In the data rows, 128 means zero.
What is the hidden score of each row? Scores go from 0 to 20, and 10 is about the middle. The score is a weighted sum of the row's numbers plus the product of two more (or one squared), each taken from its middle value.
[188, 112, 130, 109, 178, 150, 140, 187, 062, 184, 178, 159, 158, 138, 169, 145] ~ 16
[175, 098, 137, 114, 194, 124, 144, 142, 075, 121, 124, 140, 134, 135, 189, 149] ~ 9
[104, 121, 158, 115, 109, 139, 127, 110, 132, 114, 079, 123, 133, 145, 100, 099] ~ 10
[179, 119, 158, 140, 121, 167, 086, 133, 091, 160, 151, 112, 184, 128, 152, 097] ~ 14
[114, 101, 130, 131, 163, 142, 092, 107, 166, 130, 123, 176, 129, 131, 158, 166] ~ 11
[117, 111, 159, 090, 114, 137, 124, 118, 116, 108, 082, 120, 129, 154, 104, 091] ~ 11
[177, 122, 177, 114, 120, 179, 110, 107, 125, 175, 172, 142, 167, 102, 125, 091] ~ 13
[086, 116, 166, 143, 109, 151, 105, 093, 147, 106, 087, 136, 114, 160, 115, 099] ~ 9
[131, 158, 075, 128, 111, 078, 165, 159, 107, 097, 112, 065, 114, 112, 111, 128] ~ 10
[050, 159, 111, 125, 082, 084, 135, 092, 194, 089, 102, 113, 074, 107, 089, 145] ~ 7
[143, 087, 102, 155, 163, 135, 097, 114, 158, 136, 118, 166, 150, 081, 134, 173] ~ 9
[143, 102, 133, 176, 138, 167, 074, 147, 138, 178, 179, 179, 160, 110, 161, 169] ~ 13
[145, 176, 086, 132, 106, 100, 146, 181, 083, 150, 156, 115, 140, 107, 138, 130] ~ 6
[167, 107, 118, 097, 169, 143, 105, 166, 110, 185, 156, 152, 171, 138, 146, 159] ~ 10
[139, 164, 086, 152, 105, 080, 199, 132, 135, 106, 127, 091, 092, 111, 077, 131] ~ 10
[201, 098, 141, 137, 185, 146, 129, 178, 045, 170, 177, 141, 156, 129, 192, 145] ~ 10
[119, 168, 091, 113, 103, 087, 191, 165, 128, 098, 116, 087, 088, 169, 102, 119] ~ 8
[130, 096, 125, 093, 171, 139, 078, 100, 150, 117, 122, 163, 131, 121, 183, 170] ~ 9
[101, 098, 115, 147, 162, 111, 119, 111, 149, 123, 088, 157, 119, 129, 136, 176] ~ 8
[169, 123, 168, 106, 113, 174, 118, 107, 136, 182, 172, 141, 170, 108, 109, 097] ~ 13
[155, 147, 087, 136, 115, 080, 184, 131, 113, 091, 132, 076, 092, 099, 100, 130] ~ 10
[090, 151, 101, 112, 102, 082, 173, 114, 124, 070, 119, 096, 048, 117, 111, 121] ~ 7
[092, 093, 129, 125, 172, 127, 093, 108, 128, 105, 102, 164, 105, 137, 175, 165] ~ 7
[151, 167, 115, 117, 108, 116, 163, 166, 093, 139, 188, 095, 104, 123, 135, 118] ~ 12
[163, 104, 131, 134, 121, 150, 103, 114, 111, 113, 107, 114, 159, 103, 121, 094] ~ 16
[137, 092, 149, 153, 179, 115, 157, 129, 098, 110, 101, 153, 107, 147, 148, 151] ~ 10
[103, 104, 172, 114, 111, 142, 105, 101, 144, 097, 090, 135, 117, 172, 106, 083] ~ 8
[127, 111, 127, 159, 151, 168, 077, 145, 150, 189, 175, 184, 158, 123, 150, 168] ~ 15
[167, 119, 172, 117, 117, 194, 092, 113, 115, 167, 183, 147, 147, 110, 159, 094] ~ 12
[144, 087, 110, 106, 165, 129, 093, 108, 160, 135, 119, 162, 151, 093, 134, 167] ~ 10
[095, 078, 133, 129, 158, 171, 073, 093, 155, 103, 109, 170, 111, 096, 159, 158] ~ 11
[134, 157, 096, 098, 113, 095, 179, 137, 115, 085, 137, 094, 072, 118, 121, 113] ~ 9
[095, 137, 099, 110, 091, 068, 133, 085, 167, 068, 096, 082, 078, 065, 088, 147] ~ 18
[075, 169, 123, 096, 098, 083, 188, 171, 146, 088, 115, 110, 060, 133, 100, 135] ~ 15
[140, 128, 163, 098, 121, 162, 120, 136, 120, 125, 105, 129, 143, 191, 139, 073] ~ 6
[134, 096, 147, 198, 183, 119, 141, 122, 085, 107, 103, 149, 116, 122, 182, 156] ~ 8
[094, 121, 109, 076, 099, 072, 192, 106, 141, 086, 110, 094, 071, 098, 087, 138] ~ 9
[059, 157, 109, 111, 089, 087, 125, 085, 178, 076, 108, 106, 083, 087, 115, 150] ~ 8
[089, 094, 136, 093, 160, 123, 113, 119, 149, 111, 101, 167, 099, 155, 131, 150] ~ 8
[164, 169, 105, 102, 112, 099, 165, 152, 087, 139, 177, 078, 135, 087, 130, 140] ~ 10
[094, 124, 171, 116, 114, 143, 123, 113, 136, 107, 079, 133, 119, 188, 116, 080] ~ 6
[161, 096, 120, 115, 158, 150, 081, 142, 132, 185, 169, 170, 181, 082, 147, 183] ~ 10
[061, 173, 092, 153, 089, 081, 175, 146, 145, 090, 098, 094, 075, 167, 084, 128] ~ 6
[121, 108, 157, 145, 122, 140, 109, 108, 102, 095, 081, 111, 138, 139, 132, 087] ~ 15
[145, 177, 084, 068, 099, 098, 162, 208, 097, 124, 162, 076, 151, 122, 104, 132] ~ 7
[148, 101, 141, 140, 168, 161, 060, 131, 125, 165, 175, 170, 163, 128, 197, 167] ~ 10
[108, 116, 172, 160, 119, 149, 105, 110, 109, 097, 089, 123, 124, 167, 149, 087] ~ 8
[172, 162, 104, 120, 112, 101, 168, 158, 084, 137, 180, 079, 128, 088, 124, 124] ~ 10
[143, 175, 113, 162, 109, 116, 163, 158, 093, 144, 187, 098, 112, 122, 145, 126] ~ 13
[151, 101, 105, 180, 157, 153, 085, 144, 143, 189, 172, 173, 180, 088, 135, 174] ~ 12
[100, 166, 084, 113, 091, 083, 148, 105, 193, 117, 118, 091, 116, 078, 077, 148] ~ 11
[165, 118, 172, 128, 118, 195, 092, 111, 114, 165, 181, 150, 152, 101, 159, 089] ~ 12
[144, 158, 092, 180, 106, 082, 196, 134, 126, 103, 130, 087, 091, 110, 086, 128] ~ 10
[115, 171, 118, 150, 109, 095, 189, 128, 139, 101, 133, 100, 089, 143, 107, 129] ~ 14
[105, 102, 159, 136, 114, 149, 092, 101, 125, 088, 094, 133, 106, 154, 128, 081] ~ 9
[069, 168, 110, 228, 093, 081, 172, 146, 136, 086, 097, 091, 072, 162, 092, 125] ~ 6
[114, 103, 156, 106, 173, 128, 157, 134, 112, 110, 114, 168, 083, 180, 150, 143] ~ 18
[147, 131, 172, 104, 114, 179, 091, 140, 114, 172, 154, 131, 172, 169, 198, 089] ~ 6
[125, 099, 147, 087, 178, 118, 154, 125, 101, 118, 107, 157, 122, 141, 157, 152] ~ 9
[142, 160, 076, 122, 092, 106, 119, 141, 134, 146, 171, 090, 143, 059, 106, 147] ~ 12
[160, 111, 133, 127, 168, 142, 103, 161, 104, 174, 159, 148, 185, 132, 162, 172] ~ 10
[113, 108, 150, 126, 109, 128, 112, 099, 148, 105, 087, 125, 131, 137, 081, 088] ~ 12
[121, 098, 161, 106, 112, 131, 110, 096, 136, 100, 081, 122, 133, 147, 096, 095] ~ 14
[072, 168, 099, 110, 093, 081, 169, 144, 137, 084, 097, 094, 074, 163, 091, 125] ~ 5
[139, 088, 139, 087, 184, 117, 140, 121, 083, 104, 106, 145, 107, 123, 181, 140] ~ 8
[186, 112, 135, 150, 180, 143, 147, 180, 073, 185, 175, 156, 162, 152, 157, 143] ~ 17
[145, 178, 092, 105, 107, 097, 149, 178, 087, 149, 161, 069, 153, 105, 136, 137] ~ 9
[149, 129, 158, 113, 112, 179, 098, 152, 117, 173, 159, 139, 159, 170, 121, 084] ~ 9
[093, 089, 137, 094, 156, 116, 094, 085, 172, 120, 093, 166, 132, 094, 134, 182] ~ 9
[091, 164, 094, 175, 106, 070, 163, 127, 118, 079, 094, 069, 099, 108, 115, 136] ~ 10
[095, 088, 131, 100, 159, 119, 091, 083, 174, 116, 100, 168, 128, 084, 138, 185] ~ 10
[145, 116, 150, 123, 116, 166, 112, 082, 157, 139, 126, 147, 140, 097, 099, 108] ~ 12
[092, 119, 166, 103, 108, 148, 107, 093, 148, 106, 090, 142, 120, 158, 116, 096] ~ 7
[125, 127, 150, 127, 114, 162, 104, 112, 139, 127, 109, 139, 146, 170, 124, 097] ~ 8
[157, 167, 089, 123, 106, 099, 151, 185, 079, 139, 162, 063, 138, 113, 124, 123] ~ 10
[127, 102, 099, 067, 161, 131, 103, 105, 173, 140, 120, 168, 156, 087, 138, 142] ~ 9
[082, 167, 107, 104, 093, 085, 191, 122, 150, 089, 116, 111, 057, 127, 077, 132] ~ 11
[153, 136, 155, 130, 111, 179, 108, 179, 093, 181, 157, 135, 166, 180, 123, 073] ~ 8
[149, 127, 142, 108, 122, 144, 131, 129, 121, 133, 097, 115, 165, 158, 112, 082] ~ 10
[125, 115, 129, 121, 155, 164, 079, 139, 151, 189, 173, 188, 099, 117, 166, 143] ~ 15
[111, 192, 090, 130, 095, 117, 161, 188, 121, 168, 166, 097, 139, 165, 119, 128] ~ 10
[169, 119, 183, 141, 121, 191, 090, 101, 115, 160, 181, 143, 147, 126, 154, 083] ~ 13
[124, 099, 132, 184, 173, 119, 157, 135, 105, 119, 110, 160, 110, 132, 136, 149] ~ 12
[115, 118, 161, 149, 116, 135, 121, 110, 121, 107, 079, 121, 142, 143, 115, 094] ~ 9
[162, 123, 177, 096, 121, 195, 091, 106, 114, 162, 184, 146, 150, 107, 158, 092] ~ 13
[130, 098, 162, 117, 178, 116, 155, 120, 102, 114, 099, 150, 124, 162, 161, 149] ~ 9
[128, 121, 143, 105, 112, 163, 114, 122, 144, 126, 109, 141, 133, 174, 104, 086] ~ 8
[152, 104, 156, 106, 110, 186, 089, 153, 110, 172, 166, 130, 156, 154, 126, 087] ~ 11
[087, 086, 064, 109, 152, 148, 089, 095, 173, 110, 106, 179, 105, 123, 138, 167] ~ 8
[146, 100, 123, 142, 174, 120, 114, 128, 132, 135, 110, 151, 144, 127, 154, 169] ~ 8
[156, 136, 152, 112, 112, 179, 113, 176, 097, 182, 160, 132, 164, 174, 125, 075] ~ 9
[147, 145, 172, 113, 115, 181, 107, 164, 103, 180, 153, 130, 176, 196, 140, 082] ~ 9
[125, 174, 090, 114, 088, 103, 134, 136, 162, 164, 163, 090, 151, 076, 087, 155] ~ 12
[101, 188, 096, 089, 102, 091, 178, 156, 141, 108, 115, 088, 097, 166, 109, 128] ~ 8
[083, 173, 088, 255, 090, 096, 144, 108, 196, 110, 123, 109, 086, 105, 087, 139] ~ 11
[128, 098, 161, 129, 182, 110, 156, 123, 104, 110, 104, 152, 120, 138, 161, 155] ~ 10
[128, 133, 152, 114, 119, 168, 119, 138, 117, 128, 111, 133, 148, 189, 133, 082] ~ 7
[122, 188, 105, 078, 099, 119, 176, 162, 123, 159, 190, 113, 110, 135, 112, 131] ~ 19
[150, 107, 168, 113, 125, 169, 111, 078, 137, 111, 129, 146, 116, 123, 149, 083] ~ 10
[075, 170, 099, 129, 095, 063, 178, 132, 146, 089, 087, 078, 096, 132, 087, 127] ~ 7
[089, 154, 107, 137, 101, 086, 175, 114, 126, 072, 121, 095, 053, 109, 113, 120] ~ 8
[136, 088, 148, 087, 178, 110, 155, 132, 097, 107, 100, 155, 117, 147, 147, 146] ~ 8
[114, 172, 093, 108, 112, 093, 160, 153, 114, 092, 118, 076, 098, 154, 135, 123] ~ 7
[108, 115, 175, 119, 114, 146, 120, 119, 122, 096, 088, 127, 113, 192, 115, 078] ~ 7
[134, 133, 151, 157, 120, 161, 121, 135, 117, 125, 108, 130, 140, 184, 134, 086] ~ 7
[152, 150, 087, 107, 117, 082, 181, 133, 110, 093, 131, 077, 097, 090, 107, 129] ~ 10
[088, 163, 088, 177, 094, 065, 179, 143, 140, 093, 087, 082, 100, 127, 073, 126] ~ 6
[156, 097, 117, 119, 166, 150, 068, 130, 121, 176, 165, 157, 100, 079, 184, 177] ~ 12
[125, 101, 174, 166, 108, 141, 130, 064, 165, 109, 106, 141, 114, 101, 081, 092] ~ 11
[092, 120, 167, 111, 108, 148, 104, 091, 147, 107, 092, 140, 122, 162, 116, 096] ~ 8
[143, 093, 143, 150, 179, 144, 152, 148, 099, 133, 136, 170, 109, 168, 179, 140] ~ 18
[136, 181, 076, 107, 095, 099, 162, 190, 106, 163, 161, 082, 147, 120, 093, 132] ~ 8
[115, 194, 102, 134, 096, 108, 160, 185, 114, 159, 161, 088, 125, 175, 122, 127] ~ 9
[160, 169, 089, 091, 108, 099, 152, 188, 079, 137, 157, 065, 145, 112, 125, 120] ~ 9
[115, 153, 083, 106, 094, 080, 148, 113, 175, 106, 122, 091, 109, 077, 077, 147] ~ 11
[145, 144, 166, 145, 119, 180, 109, 161, 103, 180, 156, 129, 166, 198, 137, 080] ~ 10
